In the data rows, 128 means zero.
Here are some points, one per row:
[103, 130, 116, 182, 97, 152, 202, 96, 82, 90, 153, 171, 144, 180, 134, 174, 172, 234, 164, 92, 200, 70, 193, 205, 163, 76, 186, 109, 91, 121, 18, 139, 145, 110, 157, 177, 160]
[113, 137, 138, 96, 132, 77, 112, 112, 91, 96, 132, 106, 107, 129, 102, 120, 113, 95, 128, 153, 100, 146, 128, 149, 139, 123, 110, 110, 85, 125, 106, 142, 124, 125, 107, 124, 124]
[93, 214, 199, 120, 244, 204, 101, 138, 190, 254, 138, 99, 248, 82, 204, 83, 186, 90, 126, 161, 109, 170, 170, 199, 223, 90, 160, 120, 156, 240, 109, 149, 165, 72, 129, 123, 231]
[125, 107, 126, 127, 145, 116, 125, 150, 112, 114, 136, 110, 111, 110, 117, 91, 97, 110, 152, 74, 134, 150, 135, 86, 128, 115, 99, 99, 137, 91, 82, 138, 145, 83, 177, 109, 103]
[56, 141, 136, 142, 132, 63, 143, 146, 151, 42, 92, 121, 181, 100, 140, 97, 89, 111, 123, 107, 103, 80, 101, 86, 147, 143, 120, 108, 122, 151, 105, 126, 101, 134, 152, 114, 103]
[150, 119, 100, 80, 108, 150, 149, 233, 138, 156, 214, 157, 119, 148, 191, 169, 74, 167, 91, 185, 100, 106, 60, 99, 95, 75, 104, 144, 131, 121, 71, 190, 186, 83, 79, 99, 67]
[67, 144, 216, 193, 130, 159, 129, 136, 61, 151, 203, 139, 68, 163, 43, 188, 97, 164, 123, 179, 209, 134, 65, 110, 147, 125, 145, 114, 164, 170, 246, 207, 64, 115, 228, 184, 146]
[146, 148, 87, 82, 78, 85, 135, 111, 106, 94, 165, 150, 164, 42, 151, 129, 95, 160, 138, 135, 146, 130, 71, 96, 191, 82, 152, 133, 154, 87, 107, 51, 121, 116, 156, 130, 216]
[205, 201, 102, 179, 215, 115, 82, 118, 177, 73, 104, 151, 152, 137, 95, 97, 25, 181, 82, 234, 209, 244, 205, 136, 104, 110, 176, 113, 133, 173, 80, 90, 134, 119, 146, 210, 64]
[113, 39, 184, 107, 179, 146, 64, 175, 248, 90, 162, 190, 180, 98, 134, 150, 146, 94, 152, 123, 154, 148, 185, 192, 120, 100, 105, 46, 173, 105, 166, 153, 143, 138, 71, 195, 179]
[154, 79, 156, 197, 159, 157, 100, 79, 137, 147, 73, 86, 167, 101, 148, 87, 126, 139, 96, 134, 155, 93, 100, 132, 173, 100, 66, 138, 166, 51, 151, 125, 171, 101, 120, 142, 128]
[218, 59, 140, 76, 92, 154, 215, 135, 177, 173, 72, 76, 103, 151, 80, 150, 134, 114, 154, 91, 145, 142, 89, 123, 191, 192, 169, 104, 159, 213, 83, 135, 51, 94, 114, 149, 92]
[113, 133, 175, 177, 193, 94, 109, 136, 62, 144, 164, 131, 108, 166, 126, 169, 73, 133, 180, 117, 60, 143, 150, 207, 187, 117, 189, 116, 222, 86, 75, 24, 195, 220, 146, 148, 76]
[115, 129, 180, 93, 176, 104, 125, 101, 151, 155, 104, 165, 81, 119, 173, 84, 165, 115, 4, 127, 169, 144, 101, 158, 141, 145, 115, 114, 160, 78, 118, 83, 133, 94, 125, 121, 117]
[116, 109, 101, 176, 117, 72, 102, 83, 104, 153, 114, 84, 160, 159, 141, 120, 137, 132, 113, 93, 150, 141, 131, 148, 89, 108, 154, 133, 101, 109, 149, 131, 59, 108, 48, 88, 96]
[111, 49, 180, 157, 155, 146, 120, 116, 97, 173, 93, 130, 158, 56, 122, 111, 190, 132, 121, 148, 123, 204, 133, 88, 110, 40, 99, 113, 139, 134, 114, 103, 100, 153, 110, 160, 109]
[146, 135, 175, 123, 28, 92, 28, 92, 235, 207, 169, 176, 144, 120, 152, 63, 148, 83, 202, 122, 166, 65, 126, 152, 76, 83, 179, 247, 64, 108, 117, 160, 129, 184, 175, 114, 47]
[105, 122, 117, 122, 134, 72, 113, 125, 123, 152, 142, 112, 109, 145, 119, 128, 65, 91, 157, 90, 140, 177, 145, 113, 119, 136, 97, 108, 118, 70, 85, 136, 128, 73, 126, 114, 156]
[142, 141, 107, 87, 145, 139, 143, 106, 118, 88, 152, 144, 117, 151, 130, 157, 241, 96, 132, 172, 180, 156, 119, 63, 88, 166, 173, 123, 152, 123, 127, 153, 156, 202, 128, 86, 171]
[65, 127, 84, 168, 74, 118, 117, 122, 177, 135, 98, 146, 78, 137, 103, 140, 92, 79, 90, 115, 99, 113, 149, 97, 131, 97, 119, 82, 107, 178, 117, 83, 110, 145, 105, 105, 122]
[167, 31, 29, 154, 167, 86, 99, 122, 113, 138, 158, 185, 143, 92, 49, 158, 110, 74, 132, 153, 119, 101, 79, 147, 138, 185, 152, 227, 120, 174, 143, 126, 152, 85, 128, 80, 139]
[139, 128, 165, 91, 130, 109, 108, 123, 94, 108, 113, 146, 117, 134, 140, 166, 136, 79, 90, 116, 127, 145, 102, 137, 150, 117, 116, 95, 91, 105, 112, 104, 135, 123, 137, 125, 92]
[121, 96, 155, 121, 146, 164, 71, 121, 103, 97, 80, 156, 151, 128, 114, 85, 132, 125, 105, 128, 131, 116, 103, 105, 178, 84, 111, 109, 113, 122, 133, 162, 193, 115, 45, 148, 103]
[171, 114, 145, 158, 112, 255, 154, 103, 115, 75, 144, 200, 127, 176, 112, 70, 78, 44, 118, 94, 67, 147, 131, 117, 82, 136, 206, 154, 122, 96, 175, 89, 46, 98, 123, 70, 146]
[115, 117, 100, 112, 145, 114, 148, 187, 145, 174, 0, 137, 59, 120, 151, 139, 99, 188, 159, 128, 41, 84, 94, 123, 75, 88, 255, 132, 70, 73, 185, 180, 160, 96, 133, 135, 161]
[87, 53, 101, 175, 9, 158, 111, 162, 151, 74, 117, 50, 112, 100, 210, 141, 135, 85, 95, 119, 143, 186, 109, 201, 111, 152, 190, 255, 156, 131, 115, 148, 123, 134, 136, 163, 99]
[146, 66, 99, 122, 65, 78, 153, 82, 78, 155, 114, 171, 175, 217, 245, 72, 134, 112, 143, 175, 86, 155, 172, 55, 186, 248, 146, 138, 151, 187, 166, 170, 133, 115, 166, 224, 105]
[116, 142, 104, 115, 68, 116, 121, 90, 134, 143, 128, 117, 110, 110, 108, 149, 82, 124, 118, 145, 98, 139, 132, 134, 131, 122, 99, 104, 80, 133, 116, 83, 121, 126, 116, 133, 154]
[140, 104, 46, 100, 150, 144, 73, 116, 83, 137, 160, 74, 68, 125, 157, 113, 97, 100, 99, 89, 191, 54, 129, 108, 153, 75, 138, 78, 122, 164, 147, 104, 149, 137, 120, 132, 118]
[118, 110, 121, 118, 107, 116, 145, 137, 101, 129, 126, 133, 78, 84, 105, 38, 145, 166, 161, 175, 116, 150, 144, 163, 199, 113, 90, 97, 137, 61, 131, 151, 80, 139, 60, 60, 83]
[114, 108, 90, 159, 189, 124, 69, 172, 144, 159, 127, 109, 135, 138, 177, 121, 181, 105, 95, 144, 110, 89, 135, 135, 108, 104, 109, 139, 104, 84, 93, 135, 0, 147, 148, 119, 79]
[111, 112, 127, 84, 210, 172, 85, 83, 233, 119, 132, 153, 128, 123, 182, 183, 186, 224, 195, 82, 70, 236, 132, 172, 204, 76, 51, 165, 99, 188, 224, 144, 133, 107, 181, 70, 104]
[130, 133, 132, 123, 129, 85, 128, 127, 95, 105, 112, 143, 122, 110, 122, 143, 143, 99, 126, 113, 107, 134, 117, 115, 126, 104, 111, 92, 124, 143, 89, 117, 114, 124, 141, 113, 92]
[121, 102, 160, 116, 127, 147, 163, 116, 121, 131, 155, 121, 112, 93, 126, 144, 133, 157, 129, 127, 135, 103, 162, 87, 80, 171, 125, 126, 118, 142, 116, 132, 155, 142, 141, 96, 137]
[185, 129, 135, 76, 133, 97, 95, 203, 55, 157, 34, 172, 165, 101, 128, 80, 65, 152, 79, 59, 166, 146, 184, 235, 89, 94, 67, 145, 124, 183, 174, 170, 123, 217, 193, 55, 190]
[106, 127, 123, 137, 84, 108, 135, 132, 135, 137, 156, 123, 188, 106, 120, 136, 101, 157, 133, 114, 118, 85, 113, 113, 80, 152, 143, 69, 152, 163, 154, 85, 120, 92, 99, 75, 92]
[200, 120, 142, 202, 82, 28, 128, 180, 172, 97, 194, 111, 111, 194, 62, 46, 235, 181, 83, 80, 40, 142, 115, 137, 139, 137, 129, 118, 105, 145, 147, 93, 149, 98, 130, 168, 188]
[157, 217, 66, 77, 110, 106, 225, 172, 147, 151, 140, 109, 183, 107, 55, 158, 137, 70, 60, 101, 118, 127, 255, 103, 188, 54, 156, 194, 137, 50, 240, 169, 148, 117, 137, 158, 49]
[145, 244, 139, 187, 93, 127, 81, 211, 64, 85, 85, 178, 41, 78, 183, 147, 195, 98, 251, 116, 164, 112, 159, 108, 127, 188, 77, 180, 136, 178, 163, 55, 123, 29, 88, 174, 130]
[137, 128, 122, 92, 135, 149, 135, 97, 121, 108, 151, 89, 112, 106, 117, 129, 143, 147, 153, 145, 123, 82, 140, 116, 80, 157, 129, 118, 139, 148, 130, 142, 135, 157, 132, 121, 145]
[84, 133, 87, 138, 44, 152, 114, 147, 155, 126, 67, 116, 157, 203, 75, 164, 201, 121, 141, 234, 127, 113, 129, 151, 92, 160, 92, 85, 182, 101, 115, 100, 158, 101, 197, 74, 133]
[99, 143, 139, 160, 135, 159, 170, 112, 131, 124, 154, 111, 99, 115, 128, 140, 128, 149, 140, 135, 142, 129, 144, 86, 108, 178, 129, 142, 132, 146, 120, 172, 155, 194, 119, 93, 163]
[139, 134, 136, 74, 138, 131, 136, 97, 128, 116, 155, 89, 118, 116, 128, 131, 123, 152, 148, 139, 118, 84, 142, 126, 62, 163, 123, 122, 145, 127, 129, 133, 124, 124, 134, 124, 145]
[195, 229, 119, 237, 141, 175, 175, 116, 157, 146, 138, 142, 115, 159, 150, 185, 147, 142, 153, 103, 185, 164, 65, 70, 149, 192, 128, 130, 155, 115, 126, 240, 137, 255, 101, 109, 183]
[126, 122, 157, 137, 140, 138, 164, 104, 124, 122, 152, 123, 116, 106, 136, 171, 130, 146, 124, 146, 139, 105, 146, 102, 104, 184, 128, 139, 107, 128, 128, 149, 138, 161, 113, 96, 157]
[116, 140, 141, 98, 146, 82, 126, 113, 105, 91, 119, 105, 118, 132, 110, 118, 119, 88, 148, 130, 128, 146, 109, 147, 144, 113, 116, 102, 116, 101, 102, 142, 113, 108, 121, 117, 107]
[118, 161, 148, 175, 145, 158, 175, 105, 147, 116, 144, 129, 105, 130, 133, 156, 132, 147, 127, 130, 164, 116, 128, 94, 132, 201, 128, 144, 120, 138, 120, 183, 150, 197, 121, 79, 157]
[159, 152, 137, 100, 80, 131, 130, 109, 127, 141, 142, 93, 129, 96, 127, 152, 81, 151, 129, 135, 83, 97, 129, 145, 99, 147, 95, 99, 108, 126, 131, 101, 118, 105, 124, 135, 135]
[112, 139, 147, 99, 137, 96, 163, 73, 131, 82, 111, 129, 110, 202, 111, 143, 110, 118, 119, 111, 87, 90, 123, 93, 66, 51, 101, 196, 214, 174, 120, 131, 101, 95, 104, 105, 171]
[143, 137, 148, 110, 121, 144, 89, 127, 85, 83, 104, 97, 147, 143, 117, 125, 119, 98, 113, 109, 126, 140, 92, 130, 159, 104, 107, 93, 101, 101, 108, 139, 159, 115, 128, 117, 83]
[50, 162, 71, 83, 147, 164, 122, 99, 105, 147, 111, 185, 126, 80, 61, 103, 145, 160, 97, 39, 84, 130, 71, 142, 83, 204, 124, 137, 168, 102, 89, 144, 118, 123, 107, 235, 76]
[169, 139, 141, 121, 123, 138, 150, 106, 118, 135, 139, 120, 115, 107, 141, 165, 120, 130, 119, 157, 75, 60, 141, 133, 93, 126, 79, 129, 98, 109, 95, 135, 103, 142, 151, 179, 168]
[102, 128, 82, 127, 206, 130, 255, 178, 128, 153, 141, 102, 145, 153, 168, 78, 107, 79, 161, 141, 209, 127, 66, 196, 83, 75, 72, 108, 45, 134, 210, 44, 203, 169, 125, 192, 114]
[138, 152, 119, 111, 86, 131, 127, 97, 118, 137, 144, 91, 142, 120, 126, 152, 99, 140, 132, 138, 87, 121, 124, 136, 99, 139, 100, 107, 97, 114, 127, 102, 121, 92, 126, 125, 143]
[103, 121, 145, 65, 126, 166, 80, 212, 138, 153, 140, 89, 160, 243, 60, 135, 147, 210, 134, 140, 163, 129, 125, 38, 175, 222, 118, 198, 114, 119, 137, 51, 93, 182, 116, 148, 194]
There is one direction along which these points spread out most. Take the direction at right angles to it along which they spread out most. Then take the direction at right angles to both along which they spread out most. Go by this last direction. For each point below, how far along it does it lie, from 0 to 99? 50 is the average, and the first point above lies past it. One standard deviation of the points above along it is 16.
[103, 121, 145, 65, 126, 166, 80, 212, 138, 153, 140, 89, 160, 243, 60, 135, 147, 210, 134, 140, 163, 129, 125, 38, 175, 222, 118, 198, 114, 119, 137, 51, 93, 182, 116, 148, 194] 48
[169, 139, 141, 121, 123, 138, 150, 106, 118, 135, 139, 120, 115, 107, 141, 165, 120, 130, 119, 157, 75, 60, 141, 133, 93, 126, 79, 129, 98, 109, 95, 135, 103, 142, 151, 179, 168] 56
[105, 122, 117, 122, 134, 72, 113, 125, 123, 152, 142, 112, 109, 145, 119, 128, 65, 91, 157, 90, 140, 177, 145, 113, 119, 136, 97, 108, 118, 70, 85, 136, 128, 73, 126, 114, 156] 60
[113, 137, 138, 96, 132, 77, 112, 112, 91, 96, 132, 106, 107, 129, 102, 120, 113, 95, 128, 153, 100, 146, 128, 149, 139, 123, 110, 110, 85, 125, 106, 142, 124, 125, 107, 124, 124] 60
[113, 133, 175, 177, 193, 94, 109, 136, 62, 144, 164, 131, 108, 166, 126, 169, 73, 133, 180, 117, 60, 143, 150, 207, 187, 117, 189, 116, 222, 86, 75, 24, 195, 220, 146, 148, 76] 84
[218, 59, 140, 76, 92, 154, 215, 135, 177, 173, 72, 76, 103, 151, 80, 150, 134, 114, 154, 91, 145, 142, 89, 123, 191, 192, 169, 104, 159, 213, 83, 135, 51, 94, 114, 149, 92] 38
[150, 119, 100, 80, 108, 150, 149, 233, 138, 156, 214, 157, 119, 148, 191, 169, 74, 167, 91, 185, 100, 106, 60, 99, 95, 75, 104, 144, 131, 121, 71, 190, 186, 83, 79, 99, 67] 49
[143, 137, 148, 110, 121, 144, 89, 127, 85, 83, 104, 97, 147, 143, 117, 125, 119, 98, 113, 109, 126, 140, 92, 130, 159, 104, 107, 93, 101, 101, 108, 139, 159, 115, 128, 117, 83] 61
[102, 128, 82, 127, 206, 130, 255, 178, 128, 153, 141, 102, 145, 153, 168, 78, 107, 79, 161, 141, 209, 127, 66, 196, 83, 75, 72, 108, 45, 134, 210, 44, 203, 169, 125, 192, 114] 71
[167, 31, 29, 154, 167, 86, 99, 122, 113, 138, 158, 185, 143, 92, 49, 158, 110, 74, 132, 153, 119, 101, 79, 147, 138, 185, 152, 227, 120, 174, 143, 126, 152, 85, 128, 80, 139] 29
[159, 152, 137, 100, 80, 131, 130, 109, 127, 141, 142, 93, 129, 96, 127, 152, 81, 151, 129, 135, 83, 97, 129, 145, 99, 147, 95, 99, 108, 126, 131, 101, 118, 105, 124, 135, 135] 55
[205, 201, 102, 179, 215, 115, 82, 118, 177, 73, 104, 151, 152, 137, 95, 97, 25, 181, 82, 234, 209, 244, 205, 136, 104, 110, 176, 113, 133, 173, 80, 90, 134, 119, 146, 210, 64] 82
[112, 139, 147, 99, 137, 96, 163, 73, 131, 82, 111, 129, 110, 202, 111, 143, 110, 118, 119, 111, 87, 90, 123, 93, 66, 51, 101, 196, 214, 174, 120, 131, 101, 95, 104, 105, 171] 49
[118, 161, 148, 175, 145, 158, 175, 105, 147, 116, 144, 129, 105, 130, 133, 156, 132, 147, 127, 130, 164, 116, 128, 94, 132, 201, 128, 144, 120, 138, 120, 183, 150, 197, 121, 79, 157] 55
[139, 134, 136, 74, 138, 131, 136, 97, 128, 116, 155, 89, 118, 116, 128, 131, 123, 152, 148, 139, 118, 84, 142, 126, 62, 163, 123, 122, 145, 127, 129, 133, 124, 124, 134, 124, 145] 53
[50, 162, 71, 83, 147, 164, 122, 99, 105, 147, 111, 185, 126, 80, 61, 103, 145, 160, 97, 39, 84, 130, 71, 142, 83, 204, 124, 137, 168, 102, 89, 144, 118, 123, 107, 235, 76] 56
